One vector is turned by the same rotation once a tick. Each row is the vector after some number of ticks, and that number follows the row.
The counts run from 0 to 284.
[-19 -18   6  24  -6   3 -11 -23  -7   5  -7  10] : 61
[-12 -19 -11  21  -8  -4  12 -19   8 -17   2 -17] : 223
[  7  -5   3  29 -18  -6  11  21  -5  -7 -20 -15] : 4
[ 17  10   3   4  -7   7   7  39   1   7 -15  -4] : 159
[ -4  -3  -9 -15   7  17 -18 -28  13  -3  13  16] : 90
[-13  -8  -5   7  -1  21 -18 -15   6  20   0  26] : 276
[-18 -11   0   6   3  -2 -22 -32  -8 -16  -3   4] : 249
[ 10  11   1  -8  -5  -9   3  28  -5 -27 -10 -18] : 171
[ -1 -14  -5  29 -19  -4  17  12   5  -6  -9 -18] : 200
[ 10  10  -9 -22   2  22  -6  11  22   4   7   9] : 127
[-15 -20 -12  12  -1   2  -5 -33   7 -14   8  -4] : 244
[ 15   7  -2   8 -10  10   8  37   9   3 -10  -8] : 161
[ -5   3  11  -9   1  15 -29 -10  -4   8  -5  26] : 97
[ -8 -21 -11  26  -9  -2  12 -14  10 -14   5 -18] : 222
[-14 -14   1  13  -4 -13  -5 -19  -9 -33  -2 -14] : 35
[-12  -6   6  -1   0  11 -28 -18 -10  11  -7  21] : 272
[ 12  17  -9 -30   5  15 -12  15  14  -4   7   5] : 129
[ -2  -7   8  27 -11 -10   8  19 -14  -7 -19 -16] : 196
[-17 -16   5   6   1  -8 -17 -32  -8 -20  -1   0] : 55
[ 18   9 -11  -5  -6   4  15  29  18 -13   0 -18] : 165
[  2  -6   8  18  -8 -16   3  19 -16 -17 -22 -18] : 194
[-18 -17   4  17  -5   7 -19 -25  -9  10  -9  15] : 254
[-10 -19  -3  35 -12  -4   5 -10  -5  -7  -8  -9] : 218
[  1  14   8 -26   5  17 -30   6  -3   4  -9  22] : 115
[  2  -6   7  24 -14  -5  11  23  -9  -9 -20 -12] : 3
[ -7 -15 -10  21  -6  -5  10 -14   9 -24   2 -19] : 30
[-16 -16   8  20  -7  -6 -13 -20 -17 -16 -10  -3] : 232
[-17 -12  -7   5   1   0 -12 -33   3 -18  10  -1] : 246
[-14 -13   0   4   1  -4 -11 -34  -7 -21   3  -2] : 54
[-11 -11   8  22  -8 -14  -2  -4 -16 -21 -16 -13] : 213
[ 8 10 -8 -9 -4 23 -8 17 17 18  3 17] : 123
[15 10 -5 -8 -7 18  1 33 15 15 -1  7] : 142
[ -6 -18   2  33 -13  -5  10   1  -4  -8 -12 -13] : 24
[  6   1   5   3  -5 -12   3  13  -9 -31  -9 -24] : 190
[ 18   9  -9 -10  -4  18   3  29  18   4   3  -2] : 144
[  6   1  -5   5  -3 -11  13  15   5 -32   3 -23] : 187
[ -5   0 -11 -20  10  17 -24 -18  14  -4  11  16] : 284
[ 15  20   1 -25   2   5  -5  29   8 -19  -1  -5] : 150
[-10 -18 -10  16  -3  -8   7 -21   5 -25   2 -16] : 225
[ -6  -5 -13  -8   0  19 -14 -28  22   5  12  13] : 88
[  0 -13 -13  24  -9  -6  16   1  10 -19   0 -21] : 203
[ -8 -13  -3  12  -3 -10   1 -17  -1 -33   3 -17] : 33
[ 18  14  -8 -19  -2  13   5  28  21  -5   5  -1] : 146
[ -9  -9   3   8  -2  19 -19 -18   2  19  -3  26] : 275
[  0  -9  -7   8  -6 -13  11   1   3 -33  -2 -26] : 13
[ 11   0 -11   7  -7  -5  18  22  13 -22   0 -24] : 185
[-17 -16   6  20  -5   4 -16 -24 -10  -1  -8  12] : 60
[-10   1   0 -19   8  10 -32 -17   3  -5   5  20] : 93
[ 15  12   7  -5  -5 -10   1  30  -7 -25 -13 -14] : 172
[ -1 -11  -6  13  -5 -15  12  -4   0 -32  -2 -23] : 207
[ 11   3   6  17 -12  -2   8  34  -9  -3 -21  -9] : 177
[ -9 -21  -5  36 -13  -4   9  -3   1  -6  -8 -13] : 219
[ 16  10  -8  -1 -10  12  18  30  16  -9  -1 -12] : 164
[-15 -15  -5   6   1  -5 -12 -30  -2 -21   3  -8] : 53
[ 10  16  -1 -30   6  14 -13  18   7 -11   4   8] : 131
[-16 -17   3  24  -7   7  -9 -24  -2   9  -6   9] : 62
[  1  -3  -5  -4  -3  24 -15  -2  17  21   3  23] : 103
[-11 -14  -7   8  -3  22 -15 -21  16  18   5  19] : 84
[ 15  16  -3 -26   0   6  -3  27  11 -16   2  -5] : 149
[ 13  19   4 -27   4   9 -19  22  -5  -4  -8  13] : 134
